In the data rows, 500 means zero.
In the table below, every row is followed by its label. The labels come from one hidden rule.
"597 676 618 328 529 321 500 343" 3
"616 620 554 386 520 400 550 541" 4
"528 450 467 414 413 557 534 586" 4
"459 473 439 513 543 471 521 526" 1
"548 474 589 377 424 604 510 574" 4
"503 433 506 373 402 634 509 618" 4
"487 425 473 437 384 564 490 588" 3
"484 630 608 455 512 362 458 383" 3
"525 633 592 409 482 368 455 462" 3
"612 480 602 377 441 430 606 551" 4
"443 537 460 568 519 495 511 444" 0
"504 617 552 416 621 474 428 526" 3
"363 342 434 555 483 648 473 573" 1
"528 401 330 559 574 578 464 506" 1
"540 472 582 370 370 537 496 653" 4
"496 441 430 563 536 554 451 507" 0
"621 540 598 494 486 440 518 509" 2
"428 422 329 580 570 530 465 512" 0
"525 715 592 426 609 370 469 386" 3
"431 540 510 541 632 443 386 349" 1
"331 536 427 703 651 546 450 383" 0
"395 336 429 458 528 664 513 652" 3
"494 444 410 592 490 618 458 506" 0
"406 358 388 638 532 573 469 457" 0
"580 526 544 456 474 513 456 495" 3
"665 597 620 303 485 389 603 528" 4
"673 621 561 384 355 443 493 511" 4
"558 500 522 511 451 461 428 552" 1
"496 584 580 532 549 503 406 368" 1
"428 496 488 608 544 505 546 441" 0
"464 427 366 557 557 496 522 515" 1
"641 743 679 392 526 361 486 398" 3
"585 494 501 559 457 466 499 516" 1
"400 500 444 607 568 543 449 426" 0
"487 571 623 488 495 394 551 386" 3
"596 490 608 350 444 436 590 608" 4
"588 514 489 542 448 583 552 499" 1
"493 433 482 467 422 601 518 688" 2
"517 499 475 504 496 480 557 514" 2
"488 610 578 564 585 405 382 319" 1
"544 398 384 584 527 585 416 495" 0
"620 538 500 516 453 516 482 507" 1
"523 443 395 610 445 581 502 476" 0
"528 472 360 605 411 505 478 513" 0
"496 419 548 456 472 560 619 586" 2
"536 633 608 445 556 397 486 369" 3
"604 539 668 318 404 411 617 569" 4
"473 417 529 502 469 552 570 505" 2
"455 583 547 481 562 490 436 436" 3
"559 516 498 578 412 557 494 536" 1
"407 346 353 577 487 590 557 591" 1
"584 509 589 337 429 470 629 596" 4
"482 644 599 421 553 451 488 414" 3
"534 673 632 451 545 358 472 376" 3
"575 510 483 578 421 529 493 479" 0
"688 553 527 535 444 470 512 490" 1
"716 811 830 316 539 189 491 290" 3
"475 393 488 481 522 515 543 540" 2
"472 356 535 503 502 578 565 583" 1
"457 541 541 525 558 412 469 417" 1
"398 347 432 487 393 646 546 632" 1
"483 444 487 515 430 551 510 608" 1
"569 528 525 438 441 451 476 546" 3
"630 584 554 418 403 455 486 569" 4
"598 513 496 539 477 487 463 540" 1
"541 451 515 366 448 536 566 584" 4
"653 599 558 432 493 364 552 477" 3
"472 406 423 547 469 581 564 563" 1
"341 358 379 489 504 657 513 577" 2
"496 610 585 437 584 417 459 398" 3
"555 411 528 439 450 540 617 573" 3
"347 504 358 581 595 519 426 457" 0
"438 390 429 498 394 557 509 627" 1
"526 519 542 472 431 540 496 564" 2
"605 512 603 340 377 510 550 617" 4
"377 497 459 599 634 493 463 374" 0
"447 513 447 523 537 515 483 423" 1
Which label does each new row get?
"666 654 598 375 372 393 506 528": 4
"597 518 464 536 420 473 534 536": 1
"583 512 473 463 551 456 493 531": 2
"742 649 693 299 388 295 564 491": 4
"423 515 408 623 623 549 515 470": 0
"389 516 406 614 579 481 436 443": 0
"525 482 489 501 517 580 466 536": 2
"474 413 505 459 498 565 555 581": 2
"612 517 475 510 476 444 499 493": 2
"499 504 556 408 493 538 562 631": 4
"636 538 561 451 431 366 602 564": 2
"505 457 546 439 426 512 614 540": 3
"578 509 541 491 463 426 483 519": 2
